128 stands for zero in the data rows.
Every row has a hidden score. In each pair, how much higher is the second row's than the first's? 10 means about the same, 20 much higher and 0 much lower. The score is a weighted sum of the row's numbers plus the product of two more (or one squared), each taken from its middle value.
[127  99 133 125 128 114 127 147 134 123 118 103  98 144 117 136]
[134 123 130 132 124 134 126 131 129 125 127 110 137 125 128 126] ~ 9
[134 139 142 131 133 141 129 120 129 141 131 130 113 122 118 139]
[153 142 145 134 147 147 105 107 121 135 130 116 110 133 112 124] ~ 12
[156 176 168 155 168 166 112  89 118 130 134 118  98 153 117  97]
[175 191 169 152 167 153  63  79 107 123 120  82  98 149 102  91] ~ 11
[127 135 124 126 123 104 123 134 126 121 131 131 142 131 139 125]
[230 255 255 170 255 255  48   6  85 154 119  80  23 195  73  18] ~ 9
[149 135 142 118 150 154 143 116 116 131 126 131 112 146 134 112]
[103 113  97 117 101  89 136 151 130 118 111 133 152 121 140 147] ~ 9
[174 145 158 143 157 163 113 107  97 141 117  77  92 163 121 112]
[166 167 165 152 168 160 101  85 112 126 128  82 109 131 144 114] ~ 5
[158 138 150 149 142 138  84 109 113 131  98  89 103 147 119 108]
[ 93  98  96 100 102  99 152 143 142 116 147 175 158 109 123 145] ~ 10
[130 122 129 134 140 127 119 125 132 125 122 114 118 142 116 125]
[185 156 184 130 178 194 106  71 120 126 145 135  58 145  94  77] ~ 9
[146 124 133 142 129 130 108 132 121 136 110  95 137 119 136 130]
[120  79 128 116 119 133 167 160 130 132 117 151 102 146 114 131] ~ 13
[ 72  82  85  97  81  90 174 181 130 134 122 152 155 115 149 176]
[106 117 141  94 121 135 123 132 150 127 124 166 156 140 115 131] ~ 6
[123  96  97 127 107  88 154 163 127 120 118 127 157 124 146 140]
[184 198 179 168 193 162  32  54 112 124 124  59  76 142 110  77] ~ 9
[ 95  92  82 123  72  76 139 169 138 128 120 131 180 106 137 174]
[144 133 134 123 129 126 136 126 117 134 133 133 116 131 124 122] ~ 11
[ 99  84  97 117  89 105 191 151 159 134 153 183 170  90 145 172]
[131 143 124 115 124 131 124 127 135 132 126 116 126 126 122 133] ~ 17
[ 26  93  80  89  70  93 213 204 155 164 129 174 201 123 135 194]
[100 126 110 115 106 114 143 136 128 112 152 162 145 113 136 138] ~ 17
[146 146 135 136 153 159  96  96 131 122 119 133 143 127 134  93]
[110 122 112 138 119 110 128 135 133 124 134 135 146 121 134 140] ~ 7
[103  97  97 112  92  98 147 147 153 115 147 169 166  90 153 153]
[120 103 118 132 106 117 136 135 131 127 116 136 145 111 129 140] ~ 6
[ 84  66  76  96  59  61 165 193 128 109 125 136 174  96 145 190]
[ 88 155  79 130 106  92 181 170 125 156 116 102 184 117 171 177] ~ 10
[142 107 143 127 128 124 113 117 127 106 137 130 101 145 111 114]
[169 156 161 146 160 174 117  97 124 115 130 144 100 149 120  81] ~ 5
[100 144  95 125 114 100 146 161 119 135 121 114 150 128 144 151]
[112 109 102 110 105 116 137 141 146 113 135 128 155 114 133 146] ~ 13
[ 75 115  87 109 111  97 180 160 136 127 127 162 174 117 145 164]
[120 105 100 118  96  93 136 157 126 112 136 108 161 122 155 159] ~ 13
[126 143 126 129 123 116 125 130 107 125 130 112 132 137 144 124]
[126 115 145 127 137 155 120 104 150 118 151 174 113 125  92 109] ~ 14
[124 132 124 126 126 136 128 126 125 133 134 131 128 126 125 131]
[100  72  92 109 102  91 142 144 154 122 133 158 181  98 144 150] ~ 14
[139 141 121 136 125 104  96 131 126 107 103 103 132 139 146 101]
[153 151 165 127 166 178 109  93 110 137 141 116  97 146 122 100] ~ 12
[131 137 124 127 123 130 130 130 127 123 127 116 142 134 140 124]
[114 113 117 129 111 110 141 134 143 112 135 169 142 117 140 133] ~ 10
[ 63 122  98 116 104 112 188 167 136 141 147 172 162 107 143 164]
[149 139 172 137 176 184 129 105 135 140 138 135  53 162  89  94] ~ 18
[143 129 152 131 149 147 125 116 120 142 141 136  85 151 121 112]
[128 128 129 137 126 138 115 127 134 131 134 132 120 131 119 129] ~ 7
[109 135 120 122 122 120 145 132 139 124 147 139 139 127 137 134]
[130 132 122 133 127 125 110 133 125 126 115 150 141 140 131 120] ~ 8
[126 126 131 121 134 123 121 131 134 126 118 136 152 136 124 118]
[127 140 136 133 150 153 140 123 116 152 128 126 109 142 123 126] ~ 10
[123 134 128 122 142 125 134 124 125 131 122 124 130 136 129 129]
[194 143 208 144 182 195  47  48 125  98 139 127  83 152  89  66] ~ 18
[133 120 130 124 129 121 129 128 132 109 134 125 128 133 141 118]
[137 107 111 125 103 104 108 147 129 120 117 105 138 120 126 135] ~ 12
[124 132 126 141 130 132 130 126 139 125 124 117 112 131 112 116]
[130 125 126 119 119 130 138 133 130 114 137 149 120 127 129 131] ~ 12
[135 110 124 132 124 120 133 133 124 120 126 130 136 127 136 117]
[125 147 117 137 123 115 136 134 127 136 125 127 149 110 146 152] ~ 6
[117 130 116 120 127 131 159 136 131 125 150 155 120 115 147 143]
[105 109 123 121 116 126 140 136 141 139 143 164 140 126 121 144] ~ 7
[189 167 201 156 191 198  70  58 115 143 119 105  68 161  95  61]
[136 128 121 128 127 114 150 134 135 114 118 129 143 111 142 129] ~ 4
[139 127 139 135 125 129 105 111 139 114 148 128 118 108 119 129]
[129 122 131 140 139 131 130 127 130 122 129 109 123 136 126 128] ~ 13
[115 104 107 105 111 103 129 145 136 114 140 143 148 117 146 137]
[115 118 123 114 118 120 135 133 148 131 136 138 132 114 126 136] ~ 8
[116 128 112 134 114 122 133 129 133 123 138 132 147 122 132 135]
[ 94 186 120 135 129 115 112 123 124 135 127 104 168 134 156 132] ~ 8
[124 128 127 124 132 138 114 129 129 117 124 130 121 135 117 118]
[141 172 143 143 141 134  87 100 115 129 102  87 145 115 139 121] ~ 8
[170 136 165 125 145 163  86  84 139 111 143 125  98 131 104  96]
[ 90 110 105 114 111  93 141 160 137 141 126 131 150 122 127 166] ~ 9
[159  94 129 141 119 120 109 120 132 110 115 121  97 125 115 109]
[132 149 158 137 138 153  94  99 128 145 129 104 154 110 121 129] ~ 7
[126 119 118 140 122 107 125 132 123 122 127 139 149 120 145 135]
[199 234 211 155 212 187   0  48  91 142  79  20 102 189 113  55] ~ 11
[143 146 142 126 149 148 141 108 139 115 137 141 120 133 128 108]
[106 106 101 106 103 105 152 147 131 115 136 176 164 103 136 148] ~ 11
[113 125 112 123 113 111 140 133 111 132 129 136 151 122 149 149]
[130 167 138 154 166 140  93  94 133 126 125 109 134 127 127 101] ~ 11
[131 142 145 133 151 145 136 110 127 120 138 127 110 138 107 121]
[123 153 131 147 143 140 136 124 121 149 133 128 126 132 145 130] ~ 8
[197 203 202 170 197 183  42  48  86 128 139  77  65 166  94  71]
[106 130 115 123 121 122 143 140 132 137 135 134 137 117 133 149] ~ 7
[105  88 102 125 102 109 141 152 137 130 121 131 150 115 132 147]
[142 140 143 136 152 152 107 112 117 124 115 102 105 150 113 101] ~ 10
[118 117 120 119 121 116 122 140 121 142 116 116 125 119 113 148]
[130 120 121 119 132 122 128 129 128 118 129 137 138 133 142 114] ~ 11
[107  95 113  82  90  95 162 159 129 116 149 170 154 136 126 154]
[ 98  92 110 108 112 116 150 140 156 129 155 158 143 101 112 146] ~ 14
[129 125 140 132 131 146 115 122 138 130 113 143 103 136 118 116]
[122 127  99 142 109 109 145 148 119 139 117 106 136 100 149 164] ~ 9
[130  99 122 120 105  94  91 130 145  95 135 128 127 121 121 115]
[ 91 101  86 117  99  84 167 171 117 138 113 132 178 113 171 175] ~ 11
[163 143 157 145 165 150  72  79 129 109 133 140  89 134  98  68]
[168 192 192 133 199 190  80  67 113 147 131 115  96 167 116  96] ~ 3
[105 118 112 122 119 116 158 150 132 135 138 135 133 129 132 142]
[  0 115   5 112  45  47 255 246 158 194 108 190 255  62 221 240] ~ 14
[127 126 122 109 118 119 130 132 125 123 130 134 134 135 142 123]
[128 117 141 125 125 149 125 121 136 125 119 115 106 123 114 128] ~ 5
[ 75  73  84 106  74  71 175 169 155 114 141 170 174  90 136 162]
[118  89 106 116  99 115 157 149 136 118 138 154 125 123 128 149] ~ 16
[ 99  91 108 114  85 108 153 144 133 106 145 169 152 111 138 160]
[129 111 121 119 122 120 154 130 133 112 134 145 125 131 132 124] ~ 11
[160 179 160 150 167 160  89  89 116 131 125  97 111 144 106  97]
[167 178 168 147 163 160  79  81 114 138 137  89 100 149 124  98] ~ 12
[ 58  89  76  93  77 103 202 179 164 129 144 192 175 100 139 171]
[165 145 148 156 162 156 113  99 119 126 116 104 121 141 138 100] ~ 12
[130 147 143 133 149 143 115 107 129 139 138 147 118 129 126 118]
[117 106 132  93 123 124 132 128 142 137 137 172 132 128 123 134] ~ 14
[132 135 116 117 111 113 132 148 125 126 117 106 128 129 144 139]
[137 139 130 135 141 134 111 117 133 128 134 135 129 128 130 133] ~ 7
[128 117 108 128 110 109 126 135 125 122 131 113 150 120 144 122]
[189 184 188 137 190 168  35  57 115 122 122  95 104 154 102  78] ~ 13
[ 91 100 108 110 106 122 176 148 149 131 135 163 154 119 139 132]
[115 133 117 121 125 116 120 137 128 130 143 138 126 141 133 131] ~ 10
[141 109 136 128 132 139 149 133 126 124 122 147 137 134 115 112]
[165 188 185 162 195 187  71  77 115 155 110  83  45 171  94  79] ~ 12
[255 251 255 201 255 255  12   0  83 160 119  33   0 193  60   6]
[148 133 148 128 148 156 133 108 126 133 122 131 128 140 129 110] ~ 8
[129 133 134 128 118 129 118 129 122 123 134 136 116 140 117 129]
[ 99  95 100 121  94 102 145 145 148 121 129 152 154  81 140 174] ~ 14
[113 143 116 113 126 118 112 135 147 138 127 122 136 137 126 130]
[ 89  93  87  93  74  87 159 170 138 113 125 166 197 104 158 172] ~ 6
[109  73  92 123  77  86 153 166 154 116 134 148 142  90 134 150]
[126 122 124 122 135 125 121 131 124 131 127 125 128 133 140 128] ~ 15
[115 110  96 114  86  86 125 158 116 138 119 110 145 109 142 162]
[255 255 255 190 255 255   0   0  56 122 111  11   0 229  52   0] ~ 16
[114 124 115 146 123 126 145 128 136 122 149 149  80 116 107 138]
[138 113 119 140 112 117 138 140 116 127 115 112 121 116 133 127] ~ 7
[139 141 124 132 127 128 131 126 128 126 123 134 134 132 129 118]
[143 131 126 134 120 116 118 123 114 127 131 104 137 124 127 122] ~ 10
[149 165 125 128 126 113 105 122 107 131 112  92 142 138 153 124]
[110 119 101 137 100  99 114 152 132 130 102 106 151 111 138 161] ~ 10
[163 144 164 144 188 194 133  79 140 121 140 152  80 127 108  70]
[114  60  94  93  68  68 145 160 148  94 131 152 142 116 131 162] ~ 6
[242 240 242 172 242 232   8  17  90 133 119  57  68 192  92  24]
[154 147 145 141 141 138 118 116 110 140 115  96 112 137 128 111] ~ 5
[101 138 102 133 124 109 128 132 125 122 132 125 109 114 119 142]
[146 157 154 154 170 166 103  98 121 140 135 138 108 144 119  84] ~ 10
[161 146 165 116 160 170 125  94 122 121 145 131  84 166 101 106]
[160 181 168 146 180 180 102  87 120 138 120  90  98 158 105  96] ~ 8
[112  81 104 115  95 111 156 160 148 118 123 162 149 114 112 143]
[114  98  98 129  95 108 141 160 137 127 120 128 132 109 124 162] ~ 11
[108  76 138 103 105 120 166 153 145 127 148 180 119 145 123 145]
[132 128 145 138 149 156 119 102 130 127 132 121 110 123 115 129] ~ 8
[181 148 163 145 141 146  75  90 115 110 114  78  86 154 115  96]
[109 151 131 150 149 159 151 131 125 158 114 126 117 134 121 132] ~ 10
[138 146 151 139 149 155 115 104 135 134 136 151 119 133 126 105]
[203 206 186 176 202 205  71  48  98 134 129  83  31 132  92  65] ~ 13
[112 166 142 134 153 152 132 116 125 140 150 122 115 136 132 130]
[125 140 127 117 131 107 125 133 119 127 149 130 129 123 133 134] ~ 12
[129 132 119 139 120 113 133 129 136 115 127 130 134 112 144 131]
[ 95  92 108 117  98 101 159 153 144 124 152 153 139 114 134 152] ~ 11
[169 168 162 152 168 164 103  86 111 142 133  97  97 141 121  96]
[129 137 136 122 134 127 113 129 124 134 118 121 150 141 131 126] ~ 9
[156 111 119 122 107 118 105 133 138 112 129 106 142 100 136 133]
[170 180 166 157 180 181 101  86  99 139 118  93 100 145 120  94] ~ 7
[ 87 103  94 110 111 114 193 163 157 143 128 161 172 102 144 159]
[ 81  96  86 123  84  87 163 169 132 131 114 137 158 115 148 165] ~ 9
[134 120 124 125 132 126 133 134 133 127 133 131 129 123 128 123]
[106 139 103 135 124 106 129 138 129 129 125 127 146 120 137 152] ~ 7
[147 135 141 139 129 134 114 118 130 140 122  90 117 122 121 127]
[167 155 146 149 150 150  91  94 134 110 122 109  97 123 126  87] ~ 14
[217 216 235 157 237 238  49  22 110 126 122 103  56 173  89  48]
[172 173 172 154 177 181  91  93 109 150 116  75  72 160 112 100] ~ 11
[133 115 142 139 126 143 121 122 136 145 133 124 105 124 104 143]
[142 126 138 139 126 127 123 125 127 130 123 108 122 138 135 128] ~ 9
[133  93 136 121 115 141 130 126 146 112 127 163 110 126 108 111]
[123 139 145 139 145 147 119 112 130 111 144 140 113 135 115 117] ~ 9
[128 114 126 136 118 115 124 131 121 132 111 129 148 115 148 135]
[173 214 185 157 209 192  91  64  95 137 133  81  80 173 115  62] ~ 9
[145 147 123 156 115 111 102 127  98 133 102  62 140 129 150 138]
[ 38  85  74  77  77  85 219 210 147 132 131 191 233 136 166 185] ~ 2
[142 144 152 128 147 151 136 110 122 131 136 134 108 143 122 115]
[120 117 124 125 134 117 125 131 140 137 126 137 135 133 125 128] ~ 14
[115 128 116 126 129 117 119 131 137 128 134 124 126 136 128 135]
[ 84  68 105  63  78  80 150 166 165 102 148 203 150 131 121 142] ~ 11
[140 124 134 117 129 132 126 123 130 126 135 121 140 137 124 118]
[121  87 106 124 100 100 126 140 159 105 135 155 142  96 123 146] ~ 11
[127 103 128 119 132 132 158 141 123 122 123 130  87 144 106 123]
[255 255 255 217 255 255   0   0  57 150 100   0   0 205  82   0] ~ 12
[108 127 115 118 113  96 126 131 129 108 122 136 147 133 145 121]
[141 133 160 135 151 165 122 115 139 139 134 124  92 163 100  93] ~ 15
[135 156 154 150 161 165 109 104 125 136 117  94  98 146 131 104]
[ 85  84  39 120  56  38 158 190 139 126 121 122 205  71 174 184] ~ 14
[173 192 199 154 200 215 101  60 103 154 131 103  64 151 100  69]
[159 171 134 155 162 140 115 105 103 136 109  79 151 125 154 114] ~ 9
[172 193 168 156 173 164  80  84 101 130 119  76  92 158 123  94]
[141 137 133 127 130 139 130 108 123 117 140 136 129 114 132 128] ~ 11
[106 125 113 132 128 132 149 140 152 141 118 149 156 117 137 137]
[128 119 131 131 132 143 137 119 139 121 144 169 130 122 122 118] ~ 11
[147 138 156 141 155 161 125 104 129 139 148 135  97 145 119  93]
[131 128 130 126 131 122 124 128 127 133 129 130 132 124 116 134] ~ 8
[ 92  81  75 114  72  72 131 174 136 114 123 138 190  98 164 173]
[146 142 154 136 153 163 123  98 132 121 150 153  97 140 102  97] ~ 8
[101  87 110 116 103  95 157 150 140 133 134 153 135 125 140 146]
[124 135 127 116 129 120 124 132 132 133 126 138 127 132 125 127] ~ 10
[109 150 116 126 128 121 139 134 136 137 140 127 154 126 136 137]
[102 103  90 121 102 110 187 157 132 130 144 157 141 109 151 165] ~ 12
[102  81 103 118  97 111 153 154 150 125 142 175 144 105 126 150]
[129 131 138 137 124 117  80 124 140 134 102 115 109 135 114 122] ~ 13
[126 126 131 132 127 132 133 133 123 128 135 121 126 138 127 124]
[135 122 145 138 147 144 119 100 125 135 134 128 123 127 122 115] ~ 11
[131 120 132 117 132 143 141 131 144 138 145 154 125 124 115 128]
[178 152 170 139 155 163  95  89 124 122 141 101  90 136 104 103] ~ 10
[125 134 143 112 135 134 113 126 121 142 128 114 134 139 132 141]
[166 156 164 149 160 175 106  74 138 112 162 147  51 118  87  88] ~ 9
[131 144 132 120 140 122 136 121 117 114 146 118 121 147 123 119]
[120 103 120 116 123 119 144 148 123 129 131 132 122 143 118 137] ~ 15
[114 142  97 109 100  87 141 167 102 138  96  69 182 130 176 153]
[110  80  89 127  99 100 157 155 154 128 125 147 119 105 128 155] ~ 15
[204 148 197 168 203 199  86  54 113 133 147 129  45 145  89  64]
[104  81  80 104  76  58 137 166 125 110 141 121 163 104 158 172] ~ 2
[119 142 127 120 136 117 126 133 136 122 134 112 120 134 120 119]
[129 138 140 130 153 138 131 109 135 119 128 128 114 135 129 118] ~ 11
[120 110 117 131 122 135 142 128 129 114 147 145 112 105 119 137]
[146  82 129 117 114 121 135 143 139 116 129 159 105 132 110 132] ~ 14
[129 133 127 128 126 128 129 128 122 132 119 128 123 125 123 135]
[ 89 106  99 108 107 126 187 155 155 121 156 182 155 104 150 142] ~ 10
[ 96 119 102 112  92 101 144 145 148 119 138 154 154  95 135 156]
[162 191 152 177 196 178  91  63 126 129 150 128  69 135 121  71] ~ 10
[113 121 118 130 111 117 128 137 122 117 134 149 140 127 135 131]
[149 131 152 128 152 158 118 105 132 127 153 155 108 131 122 105] ~ 13
[ 95  96  77 103  70  77 156 175 131 120 123 138 168  83 147 186]
[129  94 113 119 111  94 137 157 119 126 124 114 131 135 137 148] ~ 10
[140 141 137 142 137 136 126 121 116 141 119  98 124 122 120 122]
[ 81 126 102 121 112 122 187 148 142 132 152 170 163 111 157 140] ~ 10
[106  76  97 104  87 101 168 164 156 128 117 146 136  96 123 153]
[128  90 126 108 107 105 140 146 140 108 152 157 129 134 121 135] ~ 12
[134 125 129 124 133 132 132 132 143 134 121 142 126 136 128 122]
[124 125 135 137 130 135 130 128 140 129 115 137 113 121 112 137] ~ 9
[157 181 152 141 157 155 105 103 121 136 123 110  99 152 120  96]
[135 132 134 131 134 134 134 127 121 115 130 130 130 131 125 121] ~ 10
[119  94 126 121 120 112 148 143 134 124 128 152 113 122 131 135]
[130 129 123 121 125 119 142 134 129 127 133 144 132 122 130 130] ~ 8
[150 169 155 140 154 156 103  95 114 133 118  98 116 146 121 104]
[109 113  98 135 102  99 124 142 139 115 125 131 177  92 138 149] ~ 10
[119 124 128 115 127 138 147 133 138 123 138 165 112 124 111 127]
[107 166 133 129 157 128 143 129 102 147 139 119 147 160 149 119] ~ 8
[173 159 171 145 176 174  87  79 122 126 135 110  90 153 118  85]
[ 98  58  86  90  74  95 186 169 175 106 161 213 166  81 132 164] ~ 7
[134 139 127 121 127 130 130 128 117 124 128 129 129 119 138 136]
[115 117 122 117 124 114 138 147 134 128 125 138 105 126 116 134] ~ 10
[153 117 172 120 152 168  94  90 144 119 153 138  90 115  82 113]
[118 115 120 120 117 137 178 160 126 149 118 133 142 138 144 138] ~ 6
[121 112 128 131 133 128 144 132 145 130 135 161 117 119 128 137]
[102 143 106 141 129 117 148 146 113 139 117 117 173 112 144 146] ~ 5
[118 121 124 136 114 134 116 139 134 132 101 121 129 126 121 129]
[ 90 132 105 130 123 102 112 134 129 114 135 136 143 132 146 130] ~ 11
